Each row is where one point has got to under a steady rotation. How many steps took it there?
The counts run from 0 to 111.
 3.093  1.825  2.261 -1.711 -0.649 -0.729  0.095  2.254 -2.198 -1.805 -1.233 -0.933 -0.693 -2.587  2.698  0.656  2.416  1.002  4.868 -2.838 -0.500  0.948  1.364 -0.996  0.719  3.104 -1.647  1.752  1.283  2.296  1.302  0.632  2.500  2.386 -0.598  0.755  2.095  1.627  1.178 -1.002  1.355  0.732  0.696  1.815 -0.701 -1.247 -4.540 -1.514  2.036  1.134 -0.245  3.521  0.982 -5.123  0.862 -1.922  3.227 -1.924 -3.035  2.645 -0.125  1.503  3.203  2.288 -3.360 => 14
-0.699  4.896  0.381 -0.237 -0.379  2.115 -0.273  1.767 -0.913 -2.917 -2.913 -0.756  0.184 -0.701 -0.594 -1.157  0.912 -0.330  2.583  2.873 -1.096 -0.124 -3.273  0.529 -0.294 -0.671 -4.312 -1.212  1.139  1.394 -0.117 -2.818  0.224  0.836  2.939  0.704 -2.350 -3.987 -3.289  1.579  0.953 -3.994  0.957  1.957 -3.301  0.642 -1.785  1.816  3.522  3.670 -1.205 -0.602 -4.344  2.297  2.400  0.434  3.139 -3.102  0.715  3.427 -1.260  0.825 -1.794 -0.790 -0.938 => 65
 5.636 -2.845 -1.057  2.815  2.010  0.094  0.821  0.516  1.781 -2.294 -0.913  1.172  0.808  1.662  0.048  0.904  5.181  1.719  0.951  0.264  0.561 -2.624 -0.920  1.304 -0.423  0.557  0.611 -1.789  1.416 -1.541  0.613  1.065  2.885  1.914 -1.101  0.973 -1.138  0.293 -1.349 -2.042  0.491  1.293  1.186 -2.110 -1.107 -1.561  0.833 -0.304  2.243  2.834 -1.485  3.042  1.078 -1.854  5.097 -2.355 -1.219  2.725 -1.354 -2.313  2.624  1.297  1.171 -0.211 -4.768 => 89
 4.611 -2.106 -0.113 -0.952 -0.782 -0.213 -0.739  2.094  1.209 -1.351 -0.428 -2.096 -2.872 -1.186  2.441  1.175  1.365  2.360  3.652 -4.754 -0.246 -1.607  1.739 -1.795  0.574  1.518 -1.872  4.207  1.157  3.805  0.248 -0.345  1.446  1.518 -4.300  1.512  2.620  2.261  0.193 -0.646  0.046 -0.387 -1.067  2.767  0.944 -0.187 -3.612 -2.236  1.066  0.904  1.089  2.248  1.442 -4.314  3.430 -2.533  2.779  0.718 -3.742  0.483 -0.238  0.824  3.659  2.209 -3.498 => 15
 3.698 -1.556 -0.376  0.498 -1.954 -0.559 -0.609 -1.759  1.652  1.610  0.170 -0.363 -3.227 -3.103  0.362 -1.126 -2.272  2.305 -0.601 -2.563  1.664  1.151 -3.678 -1.075  1.372 -3.427 -2.016  2.548  0.599  4.576 -1.438 -1.024  3.607 -2.711 -1.698  2.452 -2.237 -0.661 -1.630  0.328  0.098 -0.057 -0.878  2.004 -0.247 -1.013 -0.477 -0.084  3.760  1.111  1.665  0.881  1.859  1.440  0.599 -2.375  3.794  3.157 -3.111  0.750 -0.226  2.329 -1.575  3.878 -1.890 => 69
 1.114 -2.556 -1.703 -1.284 -3.110 -3.842 -3.564  0.429 -0.673 -3.412 -0.501  1.148 -3.132 -5.891  0.369  1.792 -3.276  0.600  1.980 -1.350 -3.687 -0.126  0.495 -2.279  6.117  2.121 -3.205  1.837 -0.856  1.654  2.098  0.332 -1.756 -1.206 -1.075  0.510 -0.524  0.920  1.040 -0.037 -1.116 -0.698 -0.732  1.889  0.131 -0.740 -1.071 -2.948  2.388 -0.136 -1.495  3.100  2.166  0.507  2.579  1.373  1.570 -1.380 -1.894  2.154 -0.440  4.086  1.378  1.780  1.729 => 107
 2.575  2.396 -1.953  0.721  1.683  1.477  0.100  0.066 -0.576 -3.852 -5.130  1.815 -1.472 -1.395 -0.807  0.502  2.104  0.877  2.295  2.247  0.179 -0.972 -4.346  0.853 -0.500  0.133 -2.600 -1.043 -0.363  0.418  1.690 -1.903 -0.250  1.466  1.859  2.798 -2.428 -2.248 -2.678  0.593  0.106 -2.809  0.891  1.017 -1.712 -1.179 -3.550  0.872  5.994  1.546 -0.603  0.768 -4.966  0.838  4.800  0.829  2.551 -3.241 -0.263  4.013 -0.906  1.439 -1.180 -0.899 -3.915 => 66
 1.154 -0.959 -2.571  1.634  1.666  0.561  1.047  0.357  1.189  1.367 -2.299 -0.170  2.022  0.812  0.733 -4.171  0.248 -3.059 -0.771 -1.983 -6.130 -1.550 -0.153  0.132  3.900  1.029  0.211 -2.041 -3.721 -1.644  3.534 -0.324  0.648  0.655  1.584 -3.603 -2.741 -3.367  2.259  2.004  1.171 -3.413  1.996 -2.385  2.834 -0.755  0.723  2.550 -0.401 -0.837  0.073 -0.788 -0.992  3.574  2.833  2.734  1.117 -1.424  0.171  0.059 -1.800  1.426 -3.795 -2.935  1.405 => 3
-4.381 -0.107 -0.910  0.568  2.774 -1.693 -0.193  0.458  0.512 -0.638  0.293 -2.079  0.434  1.131  0.908  3.464  3.632  1.434  2.389  0.997 -0.290 -2.251  4.381 -0.427  0.465  2.043  1.067 -2.273 -1.346 -1.753 -0.429 -0.423 -5.176  1.279 -0.404 -0.578  2.737  1.974  1.104 -0.863 -3.006  0.375  1.311  0.310 -0.345  2.076  0.302  2.114 -2.555 -0.031 -1.594  1.167 -2.041 -1.425  0.104 -0.716 -4.250 -3.342  1.848 -2.991 -1.202 -0.752  3.730 -4.715  4.324 => 21
 3.441  0.155 -1.703  0.798  2.103  3.360  4.088  0.416  1.725  2.839 -2.554  0.711 -2.033  0.209 -0.596  1.294  3.922  1.579 -3.281 -0.215  3.471 -1.134 -2.857 -0.163 -4.017 -1.091 -0.582  1.200 -0.860  1.765 -0.098  0.452  1.064 -0.165 -2.841 -0.099  0.252  0.653 -1.509  2.707  0.016 -1.823  1.109  0.457  1.357  2.129 -1.338  4.177  2.187 -0.926  3.001 -0.948 -4.799  3.868 -1.399 -2.652 -0.554 -1.957 -1.616  0.435  0.184 -0.604 -1.546 -2.095 -3.932 => 7
 5.883  1.004  0.967  1.608 -0.042  0.062  0.012  2.220  1.140 -3.410  0.809 -0.450  1.174  0.740  1.996  0.980  3.946  0.894  2.454  1.445 -2.803 -1.716 -0.381  0.723  0.183  1.321 -2.338 -1.745  2.348 -0.163  0.673  1.037  3.207  1.613 -0.362 -0.256 -0.559 -0.175 -1.949 -1.799  0.799 -0.508  1.804 -0.786 -0.772 -0.568 -0.763 -2.398  1.988  2.188 -4.302  2.080  0.950 -1.218  4.997 -0.525 -0.011  0.517 -1.166 -2.731  2.638  0.366  1.005  1.206 -6.226 => 88
 1.307  2.012  1.662 -0.363  0.793  0.043 -4.640  0.006  0.970  0.110  1.822  0.166 -0.708 -3.456  5.406 -0.039  0.543  1.847  4.375 -2.045  0.723  0.439  0.470 -0.702  4.704  2.287 -3.344  0.525 -0.056 -0.518  1.988  2.280  2.001 -1.476 -1.647  0.462  0.570  2.311  1.717 -2.851  0.514 -0.705  1.207  4.262 -2.400  0.634 -1.575 -2.957 -0.825  1.238 -3.118 -1.099  4.808 -3.285  0.410 -0.755  3.809 -0.517 -2.515  0.769 -0.116  0.767  1.991  1.931 -0.581 => 109
 0.451 -0.587  1.618  1.179 -2.672 -5.078  0.671 -0.817  0.840 -0.929  0.948 -0.658  1.536 -1.780 -2.582 -2.294 -2.268 -1.544  1.951 -0.190 -3.183  2.212 -2.152 -0.416  1.541 -1.622 -1.336 -1.285  1.568 -0.141 -1.484 -4.465  1.546 -2.536  3.575  3.053 -2.850 -3.067 -1.919  1.023 -1.706  1.720  0.585 -1.419 -1.799 -5.264 -0.607 -0.379  4.137  0.673 -0.268  4.301  2.946  1.856 -1.468  1.699  1.294  1.157 -0.369  1.716  0.847  3.185 -2.536  0.361  2.907 => 32
 1.249 -1.752 -4.012  0.353  1.249  4.150  0.418  0.795  1.554  1.678 -6.096  0.266 -1.983 -0.056  0.155 -4.195  2.498  0.682 -0.410 -1.862 -1.482 -3.684 -0.457 -1.822 -0.006 -0.084  0.968  2.402 -4.341  1.885  4.757 -1.239 -0.679  2.978 -0.404  0.589 -1.570 -2.362  0.613  0.645  0.084 -3.165  0.328 -1.498  4.032  1.291 -1.049  3.350  2.278 -1.234  2.676 -0.807 -4.413  1.039  3.323  1.446  0.157  0.354 -1.549  2.975 -1.507  0.412 -2.968 -1.888  1.047 => 98
 4.162 -4.731 -1.433 -0.563 -1.699 -0.430 -0.220  1.065  1.059 -0.722 -0.692  0.152 -3.941 -0.619  2.541  2.049 -0.241  2.609  1.867 -3.901 -0.729 -2.822  1.111 -2.562  2.054  2.002 -0.918  3.894 -0.467  3.110  1.343  1.065  0.767  0.975 -5.438  1.153  2.147  2.368  0.779 -1.195 -0.679  0.406  0.225  1.726  2.466  0.086 -0.592 -0.873  0.316  0.881 -0.254  1.511  2.652 -2.801  1.868 -1.342  0.500  2.406 -3.586 -2.002  0.967  2.407  2.968  2.209 -1.376 => 16
 4.780  0.668 -0.789  2.248  2.942  0.143 -0.380 -2.118 -1.098 -0.159 -1.732 -0.192  0.631 -1.285  3.024 -4.677  5.256 -1.053  3.406 -4.668  1.107 -2.089 -1.085  0.553  2.072  1.094  0.740 -0.949 -1.637 -4.302  0.097 -1.307  6.143  0.627  1.307  4.048 -1.119 -0.110 -1.141 -0.406  1.476 -0.733  1.992  1.699  0.317 -2.520 -1.907 -0.290  0.170 -0.458  0.117 -0.905  3.245 -1.300 -0.307 -2.091  2.586 -1.567 -3.295  1.857 -1.617 -0.107 -1.272 -0.630 -2.672 => 36
-1.256  2.758 -0.176  0.019  0.039  3.513  0.119  0.174  0.764  2.130 -2.297 -0.367 -2.534 -0.815  1.266  0.745 -2.152  1.178 -3.246  1.336  5.242  1.040 -4.713 -0.227  0.478 -1.830 -2.659  2.089 -2.485  5.019 -0.631  0.013  0.337 -4.022 -1.665 -1.128 -0.854 -0.546 -1.150  1.987  2.468 -2.331  1.216  3.260 -1.412  2.950 -0.005  3.628 -0.319  2.628  1.062 -0.470 -1.478  3.206 -1.337 -0.837  2.712  0.367 -0.445  1.364  1.180  0.771 -3.776  1.077 -0.630 => 101
 1.078  0.475  0.714  0.580  0.360  0.660 -3.427 -0.145  0.983 -0.276  2.950 -0.324 -2.046 -1.070  5.374  1.192  1.990  1.749  5.612 -2.790  1.584 -2.211  1.325 -0.895  2.348  1.531 -1.139  1.253 -0.073 -0.136 -0.691  0.184  1.351 -0.716 -3.417  0.710  1.197  3.181 -0.096 -1.350 -0.132 -0.111  0.485  5.403 -1.726  1.147 -1.777 -3.056 -3.075  2.032 -3.043 -1.781  5.221 -2.401  1.671 -3.570  2.080  0.355 -0.888 -2.119 -2.228 -0.546  2.371  0.550 -1.620 => 110
-1.563  0.034 -1.922  1.249  1.556  3.529  0.985  0.746  0.861  0.122 -4.410 -2.026  0.215  2.542  0.634 -3.503  3.905 -0.834  3.002 -2.249 -1.977 -3.006 -0.097 -0.417 -1.582  0.411  0.881  0.982 -2.509  1.575  1.003 -4.879 -1.884  3.865 -0.453 -0.068  0.071 -2.748 -1.361  1.695  0.954 -3.730  0.289 -0.311  2.432  0.947 -2.851  3.397  0.783  0.077  1.608 -0.412 -4.114  0.410  5.269 -0.609  0.511 -1.919  0.327  2.063 -2.521 -0.159 -0.762 -2.819  0.253 => 97
-3.446  1.711  1.287  1.139 -0.229 -1.305 -0.604  1.348  0.180  0.645 -3.130 -0.699  2.316 -1.084 -2.482 -1.773 -1.168 -0.150 -0.854  2.070 -0.181  2.068 -2.062  0.364  0.344 -1.546 -1.431 -2.491 -1.951  0.846  0.826 -1.621 -3.443 -2.038  3.474  0.367 -3.139 -3.689 -0.590  0.692  0.686  0.360  1.539 -3.252 -1.630  0.199  0.890  3.977  2.232  1.282  1.513  2.254 -3.084  2.571 -2.257  2.357  0.191  0.276  2.495  1.901  0.453  0.838 -2.694 -2.203  5.227 => 63
 2.477  0.232  3.852 -2.110 -4.131  2.298  0.301  3.161 -0.667  1.533  1.215 -0.932 -3.310 -3.396  1.867 -0.218 -0.985  1.549  0.669  0.643 -1.823  2.257  0.303 -1.416 -1.078  0.579 -1.103  5.464  0.483  4.670  3.950  2.851  1.354  0.950 -0.952 -0.890 -1.353  1.320  3.497 -1.064 -1.134 -1.071  1.004 -0.991  1.632  2.959 -3.687 -0.279  2.613 -1.314  4.350  0.326 -2.714  0.046  2.016  0.373  0.731  0.730 -0.480  1.883 -1.885  1.119 -1.054  2.193 -3.312 => 46
-4.632 -0.098  1.795 -0.715  3.062 -0.899  0.883  0.753  1.097  0.045  1.917 -3.508  0.684  2.818  2.287  4.119  1.077  1.427  3.379  0.273  1.195 -1.476  2.946 -0.440  0.925  1.036 -0.514 -0.886 -1.282 -0.521 -2.241 -1.052 -5.084 -1.429 -2.619 -2.908  3.735  1.417  0.375 -0.456 -1.326  1.166  1.153  1.363 -1.804  1.190  2.033  2.537 -3.781  2.625 -2.536  0.951  1.124 -1.190 -0.839 -2.144 -1.621 -2.390  0.708 -3.822  1.204 -0.994  2.066 -2.993  4.008 => 20
 3.063  3.495  0.855 -0.681 -1.105 -2.817  0.679  2.348 -2.093 -3.452 -2.527  1.297  0.359 -3.508  1.066  1.419  1.210 -1.147  3.135 -0.525 -1.168  1.775 -0.722  0.299  2.399  5.479 -2.782  1.184  0.716  0.265  3.354  1.217  0.328  0.617  0.680  0.581  2.335  1.266  1.456 -0.935  2.217  0.511  2.714  0.281 -1.398 -1.149 -2.008 -1.424  3.292  0.943 -0.264  4.081  0.416 -2.406 -0.970  0.561  2.986 -3.954 -2.381  4.045  0.954  1.120  4.512  0.581 -1.075 => 13
 0.183  3.541  1.716  2.153  1.947  1.611 -2.942 -0.143  1.592  1.873  0.577  1.008  1.870  0.274  2.276 -0.860  0.603  2.934  0.004  4.717  4.651 -0.108 -2.744  1.366 -0.954 -1.277 -2.467 -2.441  0.048 -0.084  2.209  3.418  0.329 -3.655  1.555  2.295 -4.218 -0.776 -0.588 -2.560  0.767 -0.553  2.496 -1.889 -3.065  1.371  0.649  1.584  0.980  3.954  0.729 -2.176 -2.227  0.145  1.262 -0.744 -1.131  2.466  2.356  0.271  3.638 -0.309 -2.801  0.666 -2.561 => 27
 0.806  1.444  0.481 -1.257 -2.802 -2.012  3.437  1.856 -0.769 -1.378 -2.114  0.231 -2.606 -1.761 -1.233  4.069 -4.136 -2.211 -1.125 -0.138 -2.159  2.870 -2.110 -0.345  2.145  1.608 -4.283  2.894  0.440  2.956 -0.559 -0.584 -2.411 -2.267 -0.296 -3.619  0.970 -1.184  0.244  3.143  1.794 -0.465  1.650  2.097 -0.552 -0.622 -0.554  2.227  1.596  0.627  0.212  4.395 -1.634  3.557 -1.858  0.867  2.863 -4.875 -0.530  1.173  0.867  2.633  2.597  0.796  0.267 => 11
-3.309  0.934 -1.148  2.617  4.353 -2.408  2.100 -0.805  1.480 -0.725 -3.974 -0.496  4.102  2.527 -0.487 -1.538  2.809 -2.926  0.028 -1.933 -1.255 -1.387  0.202 -0.186  3.202  1.347  0.561 -3.528 -2.385 -2.482 -1.013 -2.609 -2.347 -1.343  0.034 -1.222  1.945 -1.839 -0.360  0.519  2.016  0.469  2.563 -1.931 -0.107 -3.164  2.534  4.836 -2.925  2.134 -1.110  2.921  1.565  0.656 -1.695 -0.179 -0.107 -1.432  0.523 -1.461  2.357  1.027 -0.383 -4.090  4.877 => 94
 2.900  1.218 -2.315  1.795  0.510 -1.566 -0.276 -1.543  1.053 -3.530 -1.966  1.056  0.498 -1.015  0.965  0.035  0.123 -2.639  3.648 -0.989 -5.456 -1.527 -2.372 -0.567  6.135  0.092 -2.194 -2.550  0.226 -1.961 -0.152 -2.617  2.737 -1.070  1.799 -1.251 -1.142 -3.372 -1.663  1.837  1.160 -2.841  0.396  0.448 -1.679 -3.677  0.495 -1.632  0.760  1.457 -4.779  1.807  2.129  2.573  3.007  0.742  2.618 -1.983 -1.616  0.229 -1.377  2.962 -1.089 -1.180 -0.618 => 34
 1.817 -4.052 -0.730 -0.112  0.271 -2.452 -1.601  0.180  2.573  1.941 -0.373  0.748 -2.393 -1.859  2.991  1.198  0.190  2.752 -1.307 -3.833  1.419 -1.678  1.949 -2.300  4.110  0.148  0.115  2.222 -2.213  1.692  1.012  2.118 -0.518 -1.721 -5.288  0.255  1.033  3.331  3.280 -3.237 -0.356  2.852 -0.786  0.190  2.138  1.090  1.955  0.442 -1.839  0.801  0.428  1.649  4.145 -2.902 -0.597 -2.576  0.354  3.131 -2.268 -1.944  2.016  1.133  1.211  1.228  2.090 => 17
-1.218  2.499  1.058 -0.487  1.215 -3.512  0.793 -1.687 -0.649 -1.501  1.181 -3.480 -0.587 -1.081  0.862  0.083  1.642 -2.365  5.198 -3.410  1.174  3.012  0.702 -0.881  0.755  1.216 -1.375 -0.322 -0.078 -2.078 -3.245 -4.158  1.559 -1.400 -0.442  0.952  2.825  2.286 -0.360  1.943  0.783  0.456  1.147  3.746 -1.461 -2.007 -1.354  0.184 -1.663 -0.252  0.575  0.603  3.408 -0.752 -4.191 -3.193  3.090 -5.029 -1.482  0.985 -3.155  1.209  3.400 -2.079  3.041 => 73
 0.218 -0.478 -0.782 -0.725  0.513 -3.225 -0.851 -0.646 -0.632 -1.383  1.190 -3.773 -2.799 -0.070  0.848  1.845  1.683 -1.503  5.400 -3.839 -2.010  0.102  1.815 -1.240 -0.490  0.510  0.004  0.339 -1.810 -1.520 -3.561 -4.683 -0.130  0.844 -1.581  0.369  2.259  1.904 -0.304  2.742 -1.610 -1.012  0.124  3.880  0.508 -0.509 -2.322 -0.461 -0.438 -2.634 -0.342  0.785  2.409 -0.579 -1.075 -2.276  0.838 -4.506 -2.216  1.244 -4.892  1.010  3.729 -2.539  1.909 => 74
 3.137 -2.424 -1.660  1.474 -0.086 -2.594 -0.187 -1.723  1.834  0.154 -1.192  1.294 -3.657 -1.699 -0.081  1.371 -3.320  0.531 -2.337 -2.922  1.777 -0.438 -3.285 -1.023  4.031 -2.759 -3.069  0.772 -0.163  2.641 -3.462 -1.677  2.173 -4.443 -3.152  0.674 -0.492 -0.103 -3.074  1.703  0.348 -1.805 -0.496  3.489  0.174 -1.480  1.779  0.376  1.778  0.820  0.452 -0.161  3.902  2.945 -1.420 -2.597  3.346  0.825 -2.476 -0.917  1.193  3.422 -0.328  1.999  0.004 => 70
 2.538 -0.923 -0.809  0.492  0.483  0.253  3.935 -0.051 -0.317  3.245 -3.793  1.488 -1.734 -0.801 -2.535  1.294  1.276  1.421 -4.872 -0.447  3.264  0.780 -1.846 -0.090 -4.411 -1.304  0.588  1.462 -0.993  2.076  0.522  1.195  0.479 -0.985 -2.074  1.742  0.024  0.853 -0.294  1.238  0.192  0.241  1.016 -2.031  3.544  0.868 -1.200  4.075  3.683 -2.340  6.286  2.028 -3.315  3.275 -3.747 -1.472 -0.241 -0.673 -1.522  1.467  0.263  0.737 -0.880 -1.600 -0.746 => 8
-0.643  0.467  3.183 -1.095 -3.510 -1.503  3.699  1.183 -1.467  1.432 -0.414 -1.626 -0.942 -1.625 -1.755  2.290 -3.732 -1.981 -1.662  0.452 -1.032  4.809 -2.542 -0.347 -0.360 -0.772 -3.667  3.729  0.908  5.225 -1.247 -2.483 -1.530 -3.538  0.962 -1.968 -0.088 -1.456  0.698  3.313  1.066  0.754  1.160  0.260 -0.304  0.236 -0.288  2.794  2.737 -0.709  3.513  4.655 -1.596  3.903 -3.219  0.114  2.659 -2.081 -1.788  1.105  1.049  1.788 -0.084  0.966  1.462 => 10
-3.144 -1.868  1.775 -0.870 -2.736  2.706 -2.371  2.153  2.326  1.300  1.541 -3.588 -0.076  0.502  0.879 -1.598  0.432  2.904  3.502  1.451 -4.390 -1.669  3.360 -1.643 -1.078 -1.254 -1.417  1.825 -0.563  0.821  3.137 -0.452 -3.672  1.331  0.552 -0.110 -3.456 -2.507  1.135 -0.709 -1.811 -2.510  0.696 -2.268  1.064  3.100 -2.457  1.283  1.026  0.597 -0.232 -1.688 -3.647 -0.053  6.191  2.203 -3.672  2.597  2.524 -1.385 -2.931 -0.310 -2.335 -0.444  0.740 => 24
